Each path is a new rotation, seen through one point. The rows after it are directions, each followed by how far the rotation turns it, in degrees each step (0 if it stays put).
Each turn is a multiple of 5 degrees from 10 to 175, or 0.
Each row of a path follows its step; steps can be skipped.
Rotation 1:
step 0: [ -9 -18  24   2 -32  13  14  -9 -16  -1  25 -16  17 -10  -2 -12  16  -1
  23  -8  -4  32  15  15 -33  -7 -26  -4  32 -26 -24  -2  17  47  16  -1
 -15  30 -30  28  19 -19 -30  10 -37  12  27  33 -12  20   3 -44 -12 -27
  -8 -16  -1 -21 -10]
step 1: [ 18  10   2   4 -31  -2  27  -9  13   7  15 -25  -9 -16  13   4 -22  39
 -25   3  22 -13   8  -2  -2  -3  16   4 -15 -31  -1  35  49  16  20 -16
  11  16  10  17  13  40 -22  19  16 -21   6  35 -50   0  15  14  37 -38
  10  10 -16 -31  -8]
step 2: [  2  18   0   2  10   7  12  32 -23 -34  33   8  11   7  18  27  16  41
 -15  18   0  15  14  26  31 -13  15 -17   5 -12  18  27   9  30   1 -17
   8 -27   7  35  -1  29   7  20  31 -56   7 -13  25 -25  -3 -40 -11 -22
  -7  14   3  21   2]
step 3: [ 35 -13  10 -21   0  14 -18 -15 -39  18  21   1  34   0  29  19   1 -32
   3  31   5 -23  36  35  -7 -12 -20 -11   0 -12   1 -15  23  42  15   0
  22  -4  36 -17   6 -27  -8  16  39 -16 -30 -28   4  -6 -10  11  -3  14
  11  -5 -34  32 -14]
step 4: [ 14 -28  14  24  -7 -44 -18 -38 -15 -33  10  13 -23   0  12   3   2  -4
  24  -9  -5  -9  -8  17 -14   7 -11 -41  40 -18  12  36  48   9  12   6
 -27   7 -16  -4  -7  -8   1   0  19  32  -9 -17  17   9 -37   4 -20  -3
   8 -15 -48  -7  26]
step 5: [ 10  -8  25  10 -40  27 -18 -20 -37 -11   7 -16 -16  64   4 -19  -6  27
   9 -14   9 -19 -16   7 -38 -20  29  17  15 -17  -5  -2  15 -35  25 -27
 -34   2   2  -8 -16   7 -37 -11   3  -7 -27   9   2   9  21  -4 -11 -25
   6  25  -2  10  34]
step 7: [ -8  -6 -28 -19  -4  -1  -2  11  -8  14  27   8 -12  12  17   7   0 -26
 -48  -2   7 -51 -12  -5  25  34  -6   0 -49 -29  -7  -1  23  32  -2   3
  -7   2 -13  -7  11  18 -19 -23  11 -25 -23  -3  25 -43 -29  -4  32  20
  17  33  -4 -19  30]
step 8: [ 19  29  -6  19  17  17 -16 -16 -32 -10 -21  37  24  23  21  -5  20 -11
   5 -28 -38   8   4  -9   5  36 -47  -9  24  11   7  -3 -14  20   5  20
 -11  -9 -13 -15 -14  25 -26  19  -2 -27 -11  23  53 -20 -30 -29  10  -2
  22  -6 -18  -4   9]
step 9: [ 12  -3  12  24 -16  11 -27 -49 -14  41 -16  14  42  19 -18  15  -6  -2
 -22 -14  -5 -17   0 -13 -11  -4  20  12  27 -39  10 -19 -10 -10  27 -12
  -5 -17  -8 -18  10   8  33  48  11  27 -21  22  14  -5  -2  32   8  16
  35 -15 -16 -32   1]
step 10: [-19 -12  -3  39  20 -13 -40  18  21  21  26  14  -3 -11  -4  10  21  25
 -43   6 -25   7 -39  -6  -7   5  34   3  34 -14 -17  20  13 -32  -1 -23
 -20  33  -7 -18 -21   6  26  -3  -1  12  -3 -19  21 -21  22 -23  -7 -26
  36 -34   1   2  17]
step 11: [-11  14  -5   6   4  14 -35  56 -27  28   5   3  20  -6 -15 -14  22 -27
   0  -3 -22 -28  -6  18 -10 -13  16   0   2 -17  -2  -7  14   1  31  -4
  21  26   8  -6 -12  13 -10 -21 -41  -6 -38   5 -18   0  46 -31  30  39
 -12   7  23  13  34]
[-10  -4  -6   4  -4  -2  -7   2  10   7   6   4   5   2   4  -5   0 -14
  -5  10   2   2   6  -1   6  -1   3  -4  -5  -4 -11  -5  -2  -2   2   7
  -5   1  -3   1   8  -2   2   0   6  -2  -2   1  -6  -5  -2  -5 -13  -6
  -5  -6  -3  12   2] | 100
[  3   0  10   2   7   3  -2   1   1   0  -6   8  -1  -3  -3  -8  -1   2
   4   5   7   1   0  14  -3  -6  -1  -6   4  -5  -5   3   7  -4  -4  -4
  -1  -5   4 -10  -6   5  11 -14   3   4  -4   1  -3   1   2  -2  -9  11
  10  -4   3   5   2] | 55
[ -5  -1  -6   1   5 -12  -2  -2   5 -14  -4   1  12 -11  -1  -6   5   0
   2   0  -1   3  -9  -9   0   1  -6  -4   9   2   3   7   2  -1   2   0
  -1  -2   2   1  -1   5  -7  -4  -2 -10  -1  -5   4   5  -3  -3  -8  -8
   6  -7   6   0 -10] | 170
[  0   6   2 -14   4  10   0   4  -6  -2  -5   4  13   8   2   5  -4  -1
   8  -3  -3   8  -2  -9   2  -7   5  -4   4   2  -5   4  -3  -2   1  -7
  -3   0 -10   2  -5   2  -3   8   2  -8  -6   4  -6   5  -1  -1  -5  10
  -8   1   1   8   6] | 120
[ -6  -2  -2   2   0  -4   1   6   1  13 -13   0   5  -2  -2  -7   2  -2
   1   1  -3   4   1  -4  -2  -4   0   7  -1   1  -1   2   7  -3 -11   4
   1   5   0   1  -8   0   7  12 -15  -1 -10   2   8 -14   1   0  -5   0
   3   6   0  -9   2] | 25
[  4  -4   0   0   0   7  -1  11   2   7  -2  -5  -8   1   4  -9   5   7
  -1  -1   5   4 -10   0   6  10  -4  -1   3   3  -4   7   2  -6  10  -4
 -15   0   4   3   3  -1   9   2   6  -5   2  -7   9  -1  -9  -2   1  -1
  -9   5   5  -2   2] | 130
[  8   1  -3  -3   3  -3  12   3  -7  -8  -4  -2   3   0  10   5   4  -6
  -3   8   4  -4   7  -2   8   2   0   6   6  11  -2   4   0  -4   4   2
   1 -13  -1  -8   5  -3   3   5   9   8  -5   6   3  -9   4  -5  -1   0
   4  -8   1  -8   3] | 65
Rotation 2:
step 0: [-43 -35 -25  15 -26  26  12 -14  12  -9  44  18   8  20  31 -19 -23  -3
   2  -3  12   0 -32 -15  -1  -6  -2  20  -6  22 -30 -29 -23  15  14 -10
  -6  35   1  35 -36 -15  14 -19  24  39 -25  -4   4 -23   9  14   0   5
   6  17  16  -8  10]
step 1: [  4 -12  -4  29 -54  18   9   0 -14   4  25  16 -28  14   2   6 -12   7
  11 -33  -4   8  -5 -21 -11 -19   3  -7  -6 -17  26 -25 -14   6  33   9
 -18  11  33 -27 -14 -48   1  22   7   2   9 -11  15  61  -8 -26 -17 -20
  -7 -16  38   4 -10]
step 3: [-35 -30 -10  12  -6  34 -16  -2  13  -7  60  20 -25   1 -10  12 -29   3
 -23  12  27 -12 -19   2  18  17   9 -16 -21 -26  26 -32  -3 -18  25   7
 -20  23  18  -3 -27 -12  17  28  18  11  37  23   5  27  -9 -14  -6 -14
  -6  20  15  13  21]
step 4: [ 11  -4 -29   3  -7  -8 -17   3 -38   4   6  31   9 -16 -48 -20 -22 -46
  13 -35 -22  22   2  -2  -4 -25   2 -18 -39 -10  39 -52 -27  15  -2  -4
 -13   6   3 -24   4 -18  13  -1   9  -8 -10 -20 -20 -12  -7 -22   6 -13
 -12  29  20  10  -7]
step 5: [-29 -22 -16   6 -12  11  -2 -36  -6 -24  50  21   9  11 -20 -20 -42  17
   4  -2 -25  21 -43  29  12  42   6 -23 -13  -2  -8 -32  16 -37 -10  -1
  26  21 -16   7 -19  18   0   9  14  21   3  25  -1 -17 -17 -15  -5  12
 -25  10  20  -6  19]
step 7: [-12  12 -45 -12  13  24  -2  -5   5   4 -13  38  14   9 -27 -29 -41  -2
  30 -16 -23  11 -27  -8   9  12  -9   8 -42  11 -24 -39  15 -21 -23  -9
  -8  18 -21   2  -1  17   6 -28   9  16 -15  22 -26 -33  23  18  36  -1
   6  11  25  -1  24]
step 8: [  1   5 -14  23 -51  43  -5 -15  29 -30  22   5 -40   0   4 -22 -14 -19
  14  -3   7  -3 -25  11   8  30  17   4 -37   7  12   4  33  12   3  -6
 -19   0  -6 -33  -2 -21   5  22  12  -1  15  15   8   7   5 -13   2  10
 -37 -41  21 -20  42]
step 9: [ 16  14 -19 -11 -19  24   3 -38 -13  13 -49  44  23 -10  -5 -47 -18   4
  43 -32 -16  -6 -13   0 -22   0 -14  20 -36  20  -3 -23   8  33   6  15
 -26   5   1   0   8 -19  -4  -5   9 -20 -23   6  -1  -2  17 -12   9  30
   8   6  31  14 -21]
step 10: [-20 -11 -17   7 -14   6 -23   5   7   5   4  16  -8   8   2 -19 -33  18
  12  -1   6  -8 -47 -10   0  40   4   0   6  28 -21   7  52 -16   9  10
 -40  32  -5  12 -21 -10 -14  13  28  17  22  21  23   6  -1   3   7   3
  21 -41  29  15  52]
step 11: [-12   0   5  22 -25  22 -17  14  13  -2 -24  31   1 -22   2 -28  17 -38
  18 -11  21 -12 -27   8 -12  -6  -5  14 -44  11  19 -20 -12  37   2 -12
 -48   3  17  -8 -14 -62 -18   1  16 -39  24 -13 -11   5   2  -8  -1  10
  13  -9 -10  31  -5]
step 12: [-25 -29  18  16  13 -17  -2 -13   1   0   5  26  34   1 -10 -42 -31  12
  32 -19 -15  25 -41   3   2  23   4  10   6   2   2 -32  20  28  -4  19
 -21  51   3  13  -4   1 -31  13  -5  12 -20  28  -5   5  20   0   3 -42
  32 -12  20  18   8]
[ -5   4  -6  -3  -9   2  -6   0  -3   1   8   2   6   6  -1  12   2   0
  -9  -3  -7   3  -2   4   0 -13   1  12  -2   0  10  -2  -4  -9  13   4
   8  -5   4   3  -3   2   5   7  -4   7  -3  -2  -4  -1  -5   0   6  -2
  -2   7   3  -3   4] | 20
[ -3  -1  -3   4  -6  -1   3   1  -2   4  -6   1  -3   4  -5  -5   5  -5
  10   5  -2  -2  -5   7   0  11  -6   9   1  -6   1   4  -4  -7   2   2
   8  -7  -3   1  -1  -6   7   3  10   2   4   2  -5 -11  -8   3 -12  -8
  -3  -8 -11  -3  -2] | 125
[ -4  -5   9   2  -3 -13   3  -1  -1   0  -2  11 -10   6   9   3 -11   5
   0  -2  -4  -2   6  11   0   5  -2   5   3 -12  -3   0  -6   0  -3   3
   3  -3  -5  -8  -3  -2   3   0  -5   0   5   8   0   5   0   3  14   2
   7   0   4   3   7] | 160
[ 11   5  -4   5   6   7   2   4   1  -3   6  -1   0   3   5   0  -3   8
  -3  16   0   3   3   6  -8  -2   1  -3  -3 -10   6  -4   5   6   4  -2
  -5  -6  -1   1 -17  -9   1   3  -2  -1   7  -5  -4   4   0   0  -3   8
  -3  -8  -3  -3   1] | 145
[  4   6   4   4   1   5   1   2  11  -6   9   3   2   2  -2  -3   7   8
  -1  -3  -1  -7   7  -3  -2   5   0  -5  -1  -2  -4   0   3 -10  -1   6
   6   3   4   2  -8   7   1   7   1   0  -6  10   2   0   1  -9  -7 -15
  11  -6   9   3   7] | 155
[ -2  -6   1  -3   1 -14  -5   4   4   0   6   6   5 -13  -3   6   3  -5
   5   8  -8   3  -1  11  -5   1   2 -16  -1  -3   8  -2   1   0   2   0
   0  10   3   4   1   5  -2   4   3  -2   2   2  -4   6  -4  -3  -1  -3
   2   6 -14   8  -1] | 40
Rotation 3:
step 0: [ 24  17  16  13  27  11  38   3  -7  20   2 -13   6 -15   4  14 -11   9
  -6 -11   8 -12  -4  12 -32  -3  11   2 -42  -8   1  -5   5  47 -43 -25
   2  16 -54  14 -16   2  -4  -8 -25 -20  57  10 -27 -18 -12 -11  10 -59
 -12  18 -18   6 -18]
step 1: [ 26  30 -34   2  14  14  21 -16  -4  30 -19  26  -5 -22  -9   6   4  30
  27  -5   6 -24  37   1 -22  11  -8   3 -23 -20  -9  -3   8  -2 -46  31
  -2   4 -30  26  -9  29 -18  16 -35  30  -4  21 -29  -8 -32   0  -6   6
 -41  11 -47  -6 -26]
step 2: [-11   1   9   1  51  22  44 -36  22  24  25  28 -58 -26  -1 -18 -15  22
   0  -3   3  -8 -18   1 -43  14  -3  -4 -12   7  10 -28  12   0 -32  16
   3   8 -18  25  13   7 -27   9  -7  -4  -8 -11 -16  31  -1 -17 -24 -44
 -30 -13 -12  16 -19]
step 3: [  4   7 -16   4  41  40  29  15  36  38  -9  -3 -10 -20  17  -4   1 -12
  13  -2 -21 -11  -7  -6   6   7  36  -2 -49 -25   0 -13  -6   3  -5  15
   2   1  21  34 -54  -3   7  28  -7  17  31  10 -19  22  19  -1 -18 -44
 -36  26 -26   1 -14]
step 4: [ -1  29   7  -1  39  56  19  11   7  40  17 -11 -16  -1  20  -9  23  29
  16  18  -3 -19 -12  52  22   4  -4  -2  -7 -15 -13 -20   8  33 -45  18
 -40  23 -19  32  -7  -6  -4 -26   7  -3   1  -2 -26  -7  -7  -8 -24  -5
   1  22 -29 -16 -30]
step 5: [ 10  10  -8 -28  40  -1  22   2  15   4 -20 -14  -7   8 -13  10  10  13
   3   4  -5  12 -11   2 -31  25   3  -2  -7  -7  -9 -35  -5  33 -62  -8
  -4  12   5  25 -15 -44 -16  21  -8 -18  22  35 -20 -15 -28   3  -1 -33
 -18 -27 -43   9 -50]
step 6: [ -9  17  -6   9  25  30   2  -4  11  10   9   0   9 -44  15  11   0  14
   0 -40  -2   8  15  -3 -22  41  -9  12 -27 -33  -3 -40  17 -16 -31  -6
  -1  35  -4  27 -21  -9   3 -10  -1  35 -15 -13 -13  -3 -34 -40   7 -11
 -50   1 -22 -22 -44]
step 7: [-14  12  -2   2  41   9  15   1  52  26  18 -16 -51   0 -15   8   9  -7
   3 -37  15   0  19 -15 -12  -4   2  -4  13 -20  16  -4  38   4 -35  -9
 -18  14 -16  54 -14  -9 -58  -6  -5  25  13   3 -22  19   8 -13  -8 -34
   4  16 -16 -15 -16]
step 8: [-22  23 -18 -19  39  10  33  10  41  38  -8 -25   3   3  -6 -28  -4   5
  37   4   3   3  13 -10   6  38  12  55  -3 -25  23 -28   0  19 -14  24
  19  -2 -13  11 -29 -28  -9   5   6  17  12   3 -10  17  -1  -5 -49  10
 -20  28 -12   2 -43]
step 9: [ -2  22  21 -16  61  11  17 -23   3  23  25 -25 -29   0  17 -11 -25  26
  -7 -22 -29   3   0  30   3  14  -9  17  32 -22 -10 -11  18  36 -20 -25
   1  30  -4  12 -19 -16  40  -7   9  30  41  -7 -17  -3 -10  -9 -21 -17
  -4   8 -45   1 -18]
step 10: [-28   4   1  -6   9 -11  11   9  11  53 -26 -21  -8  22 -22   6  11  15
   2 -40 -24 -11  11  -7  -6  33 -20 -14   2 -17 -19 -18  22   4 -36   3
 -26  14  32  14 -39   6   0   1   9  35   8  27 -40  -3 -21  24  -2 -12
 -17   1 -26  24 -60]
[ -1  -4   4  11   5   8   2 -11  -3  -4   3   2  -5   2  -3  -1 -12  -9
  -7   2   7  -6  -4   0   0   5   1   6   1  -4  -2  10   2   5  -1  -5
  -5  -4   3  13  -2  -1   5  -6  -4  -7  -1   6  -5   2 -11  -4  -4   5
   9  -7   7  -2   0] | 155
[ -3   0  -7   2   0  -4   4  -5   0   3   0   2  -8 -14  -4   2   4  -6
   7   1   1 -11  12  -5  -8 -12   1   3   2   1   8  -5   7   6  -2  -2
  13  -7   2  -2  -3  -6   0  -5  -1   4  -8  -6   2   7   0  -2  -5   1
   1  -2   1  -5  11] | 65
[ -6  -5  -3 -11   6   2   6   1   4  -4  -1  -9   5   4   0   5   1  -4
  -2  -1  -4   6  -2  -3  -2  -1  -7   2  12  -7   8  -7   2  -4   4  -4
  -4  -6   6  11   0 -11   0  -5   5  11   0  -6  -1  -5   3  -7   3   9
   6   2  -4  -5 -10] | 20
[  9   6  -2   3  -3  -6   2   1   5   0  -5  -3  15   4  -8   7  -2 -14
   6   0   0  -5  -2  -2  -1   5   5  -2   1   5  -7  -4  -6  -1   4  14
   4  -1   5   4  -9   2   3   5   0   9  -8   7  -3   4  -9   1  -4   4
  -3   6   1  -1  -3] | 155
[-15  -6  -7   4  -5  11   4   2  -8   2  -1  -7   6  -4  -2  -8   3  -1
  -2   0   0  -3   2   2   3  10  -4   0  -8   2   0  -1   4   0   4   8
   0   0  -8 -11   5   2   3  -4   6   0  -9  -4  -9  -3   0  -4  -6   8
  -9  -2   5  -6  -8] | 160
Rotation 4:
step 0: [ 26  -4 -43  56  11  12 -14   1  17 -26   0   5 -15 -17  27 -16  -4 -10
   6  -3   4   7   1  41 -12  -5  18   3 -14  31  19  16 -41 -22 -23  11
  -7  19 -22  23 -49  -1 -50  -5 -17   1  17 -31   3  -6 -39  33   6  11
  36  -1  12  -1  13]
step 1: [ 37  -7 -18  -7  15  -8 -25  16  11  -3  22   7  -5   5  17  15 -53 -47
   8 -20  14  12  19   7 -12  28  14  12  -1  63   0 -16 -18  22 -10  18
  15  15 -20 -33 -31 -10 -28 -28 -12 -22  25 -11  -8   5  -3   5 -35  14
 -14  25  40  10  25]
step 2: [ 27   0  -6 -15 -11 -16 -25   9  33  17 -22 -48   5 -15  31   5 -35 -25
  11  -6 -22  41  22  -4  -2   2 -23  28   4  32  23 -26 -35  28  -7  14
 -23  22  33  -3  -9   7   7 -35 -59 -10  -1 -15  -7  -4  25   8  18  22
  -5  -4 -23  12  18]
step 3: [  0  15  16  25 -33  29  10   4  13 -19 -20 -32   8  -8  30  -3 -39   6
 -11  26  -3   7 -15 -10 -35  -2 -14   2 -27  27   9 -38 -50  14  -4   4
  10  -3  21   7 -43 -35 -13 -22  -9  16 -46   8  11 -21  43  34  26  -7
  -5  17  20  -1   5]
step 4: [-18 -23 -14  42   4  16   5 -35 -21 -26  24 -23  14  27  -6   6 -52  -7
  -4 -28  -9  26  -3 -18 -22   1 -14 -17 -33  33   1 -30 -30  -6  17  23
  11  24  15  15 -18 -29   4  -7   6  -2 -30  -2 -38 -21   0  22 -43   1
  33  -7 -30 -15  10]
step 5: [ 30 -20 -28 -20  13  21   1 -31 -10  -1  34 -19  10   3 -20 -27 -17  20
  22 -15   6 -15  17 -22   1  19 -19   0 -37  20  18   5  -7 -10  14   3
  25  32 -19  17 -37 -23  21   8 -68 -32 -40 -26 -17  -2 -13  22   1  -2
 -15  23 -15   1  19]
step 6: [-10  20 -11  19  33  19  17   7  40  17  37 -36 -21   4  12 -23 -12  10
  17 -12   5  22  -8  28  18  11   3  32  -6  34  38  25 -46 -28  10  15
  29  -1   5  21 -35  10 -15  13 -18 -33 -44  10 -16   0 -25   3  15  22
 -34  -3  10   6  -7]
step 7: [-25  -2 -16  59  -4  24 -21 -30  27  35   7   8 -31 -41  33  62 -32 -16
  -5  -9 -14  -3  11  12 -23  21   2  14 -17  23   4  25   1  10  20  22
  31   0 -12  18 -34  -1 -18 -18 -23 -19  -9   6 -23  15  -2  -4  -9  16
 -24  14  11  11  -1]
step 8: [ -2  -9 -36  32 -30  10   0  -1  22  12  -5 -16   2 -26   8  13  -1 -58
  44 -16   7  -6  -1  25 -27  15 -14   6 -18   1  56   3   6  27 -26  35
 -23  10  28   9 -48 -30   0   4 -28   4  22  -9   7  -3 -21  16 -25  10
   2  20 -21  18  17]
step 11: [ 10  29 -52   2 -33  35 -11 -13  23   6  17 -20   4  24   2  -7 -47  14
 -27  38 -16  -7 -14 -25 -16 -20  -2   7 -28   1   1  17 -22  -4  -7  -7
  13  13  -9  31 -60 -28  -7  -4  -8   4   0 -10  -9 -12 -30  23  -9 -44
  18  32  10  -5   9]
step 12: [ 28  -7 -65   5  41  11 -25 -11  25   0  32 -24  15  22  -3  -5 -42 -25
   9 -10 -29  21 -52  12 -21   0   2   3 -26   7  24  11 -34 -24 -10  -7
  12  26 -35 -11 -20  -8 -19  27   2  -9   4   1 -39 -10   9  -3 -33  13
   1  -7 -13  -8  -6]
[ -3   2  -2   9 -10  -2  -2  -1   7   2 -11  -4   2  -9   0  10   3  -6
  -5  -4  -8  -3 -18   2   1  -8  -7   1  -1  -6   0   1  -1  -1  -2   5
   4   2  -6  -3  -1  -4  -5   4   1   5  -6   6  -6  -4   8  -4   2 -13
  -1  -2  -3  -4   0] | 85
[ -7   2  -4   4   5  -7   3   1   3  -2   1  -9   1   5   0  -4   5  -4
   5  -9  -3  12  -2   8   5  -8  -1   1   4  -2   7  -1  -8  -4  -3   6
 -10   1  11   5   4   7   0   1   4   1   4   0  -3  -2  -8  -1  -2   6
  11 -10 -13  -1  -1] | 175
[ -4   3   4   9  -6   2  -6  -2   3  -3  -4  -2 -12  -4   7  -3  -2  10
  -3   5  -5  -1   1   0  -5  -9   3  -2  10  -2  -1   2  -7  -3   4   2
   6  -7   8   1   8   7  -2  -4   1  -3  -7   2   3   5  -1  16   7   6
  -2   0   5   0 -13] | 100
[ -5   9  -4   8   1 -11  -9   6   2  -5  -3  -4   6 -15   5  -1   3  -7
   5  -3   5  -8  -1   1   0  10  14   4   1   8  -4   4   3   4   0  -6
  -9  -2   1   0   7   0  -6  -6   0  -4  -2   2   1   3  -3  -1  -4   1
  -8   4  -3   5   5] | 55
[ -7   4   2 -10  -8   5  -1  -5 -11  -1   3   6  -3   1   4  -1   2  -6
   3  -3   4   2  -3 -11   0   1  -3   2  10  -2   2   6  -4   1  11   0
 -10  13  -3   4   2  -4 -17   1   0   2   4   4   5  -3   0  -3   5   5
  -6  -3   0 -10  -4] | 0
[  3   3   2 -10  -8  -5  -7   5   2  -8   6  -2 -11  -3 -13  -1   1  -3
   1  -8   2  14   1   6  -3   5   6  -7  10   1   3  -2   3  -6   5   3
   3   1  -3  -3   1   2   5   8  -3  -6  -3  -2  -2  -6   7   0   8  -6
  -2   9  -6   8   1] | 95
[ -7   1   3   0  -7   6 -10  -2  -2  -3  -3  -2   1  -2   6   1  -6   7
  -5  -6   4  -1   3   1  10  10  -5  -4   4  -6   5 -10  -7  15 -14  -6
  -1   8   5  -7  -2   5   6   7   9   2  -3  -4   2   1  -1  -3   1   0
   0   6  -2  -1   0] | 55
